The same turns and mirrors carry the whole set onto itself, and each row onto the other rows of its family. Which rows share a family with each named row? Give them in list order.
These 32 rows form 4 families of 8 rows each.
K_269: [  2.4   4.3  -4.1 -13.0  21.5  12.1  -6.9   8.8]
K_774: [ -1.8   8.7  -1.0 -14.4  18.9  10.1  -0.4  10.1]
K_732: [-23.5   9.7  30.1  -5.4   8.3  -9.1 -19.3   8.7]
K_398: [ -0.6  13.4  48.4 -19.7   1.7  -1.4   1.4 -10.3]
K_768: [ -6.5  22.2  44.7  11.1  27.5  10.6 -10.4  -1.3]
K_842: [ 4.6  3.2 -3.2 -8.0 23.1  8.5  9.0 -0.3]
K_974: [  6.3  22.4  44.9   4.5  30.2   6.4 -16.5  -7.1]
K_142: [-12.5  18.6  24.5  -3.1  11.8  28.1  11.6 -11.4]
K_812: [  4.8  -2.9  34.3 -26.7  32.9  -1.3  -0.8  -9.3]
K_629: [  5.0   1.4  31.6 -26.4  33.8   1.4 -19.3  -1.0]
K_236: [-4.1  4.8  1.4 -5.9 17.9 -0.5 -1.0 15.3]
K_32: [  8.3  15.6   9.0  15.9  17.5   2.5 -11.7 -23.6]
K_170: [ 12.6  17.0  42.6 -14.7  -4.4   2.5  -5.5 -10.9]
K_661: [  8.8  13.1  10.1  13.2  10.5   6.9 -13.3 -26.0]
K_174: [  7.0  21.3  45.3   5.7  22.3   6.6 -22.8  -9.1]
K_591: [-23.6  -4.1  15.4 -14.3  22.7  11.4  -7.3 -26.3]
K_190: [  9.0   7.0   7.9  15.8  14.2  -8.9  -4.9 -18.9]
K_231: [-13.9   7.0  27.3 -20.2   5.1  -4.8 -26.4   4.9]
K_90: [ 1.7 27.4 25.7  5.9  4.3 18.3 11.3 -2.5]
K_71: [  6.0  15.3  40.9 -14.6  -8.4  -5.5  -4.2 -11.3]
K_624: [-20.4  -1.4   4.9 -12.7  19.6   8.3 -17.5 -25.8]
K_987: [-19.2   0.6  20.2 -21.0   6.0 -12.2 -16.2   2.3]
K_540: [  6.6  13.1  22.4  12.1  12.0   1.6  -2.9 -33.8]
K_959: [  2.4  16.4  45.4   5.2  26.8 -11.3 -19.0  -2.5]
K_676: [ 4.7 22.7 17.2 -1.0  4.8 29.0  3.9 -9.3]
K_563: [-26.1   5.9   4.4  -2.4  13.1  13.1  -8.4 -19.3]
K_176: [ 11.5   7.4  37.1 -12.2  -3.6 -10.2   4.2 -16.9]
K_247: [-22.7   7.8  29.8 -18.4   5.8  -7.6 -26.3   0.5]
K_89: [  5.2   2.2  30.7 -27.7  33.3   0.0 -10.8   2.0]
K_147: [  0.1  22.1  18.8  -3.7   2.6  26.1  10.7 -12.8]
K_908: [-17.8   0.9   2.8 -14.3  13.7  14.6 -15.6 -19.6]
K_316: [ -9.6  -0.4  27.2 -22.1  41.3   3.0 -10.6   0.3]

Which other rows belong to the same family as K_774? K_974, K_32, K_71, K_624, K_247, K_89, K_147
Which other rows belong to the same family as K_908? K_269, K_629, K_170, K_661, K_174, K_231, K_676

